Here are some points, each followed by its number:
[ 0.41  0.73 -0.65  1.17 -0.62 -1.21  1.57  0.86] 0
[-0.16 -0.39 -1.3  -1.16 -0.32 -0.39 -0.6   1.  ] 1
[ 0.07 -0.31 -1.59 -0.15 -1.11  0.91 -0.28 -0.55] 2
[ 0.96  0.18 -1.13  1.3  -0.21  0.54  0.42 -0.88] 3
[ 2.36  0.77 -1.47  2.33  0.78  1.08  0.96  0.27] 4
[ 0.05  0.48 -0.42  2.79 -0.35 -1.6   1.04  0.18] 5
[ 0.59 -0.42 -1.47  0.21 -1.29  1.1  -0.48 -0.57] 6
[ 0.64 -1.63  1.76 -1.25 -0.96  2.37 -0.66 -1.3 ] 7
[ 0.37  1.07  0.1  -0.04  1.62  0.99 -0.57 -0.84] 8
[-0.06 -0.74  1.66 -0.76  0.05  0.44 -1.02 -1.42] 9
New points follow, each followed by the numbers of its two nearest points above, nearest first.
[ 1.03  0.65  0.58  1.05  0.49 -0.7   1.46  2.35] 0 5
[ 0.61 -0.98  0.03 -0.6   0.53 -0.24  0.28  1.21] 1 0
[-0.69  0.61  0.24  0.15 -0.85 -1.61 -0.59 -0.98] 9 1
[-0.77  1.45  0.94  0.77  2.45  2.47 -0.18 -1.74] 8 9
[ 0.44 -1.07  0.59  0.09 -1.12 -1.23  0.73  0.17] 0 1
[ 0.48  0.84 -0.62  1.4  -0.84 -1.19  1.47  0.68] 0 5
[ 0.22 -0.14 -0.62  0.59 -0.29 -0.49  0.45 -1.46] 3 2
[-0.92 -0.88 -1.09 -1.35 -0.18 -0.1  -1.11  1.08] 1 2
[ 0.67  1.   -0.62  1.54 -0.65 -0.81  1.73  0.42] 0 5
[-0.41 -0.42 -1.12 -1.18 -0.22 -0.42 -0.9   0.83] 1 2
[-0.55  0.92 -0.18  0.73  0.6   0.59 -0.14  0.74] 8 3
[-0.84 -1.05 -0.49  0.48  1.05  0.22  0.66 -0.27] 3 2
[-1.35 -0.53  2.54 -1.07 -0.38 -0.77 -0.2  -0.21] 9 7
[ 1.78 -0.55  0.15  0.34  1.11  1.86  0.67  1.76] 4 8
[-1.43  0.19  0.88 -1.77  0.33  0.34 -1.51 -1.59] 9 8
[ 0.76 -0.32  1.31 -0.28 -0.9   0.04 -0.76 -0.12] 9 6
[ 0.71  0.14 -0.3  -0.31  1.14  1.15  0.03 -0.78] 8 3
[ 0.38 -0.55  1.57 -0.62  0.2   1.09 -1.07 -1.58] 9 7
[-0.04 -0.45  0.06  0.02 -0.84 -0.8   1.17 -0.19] 0 3
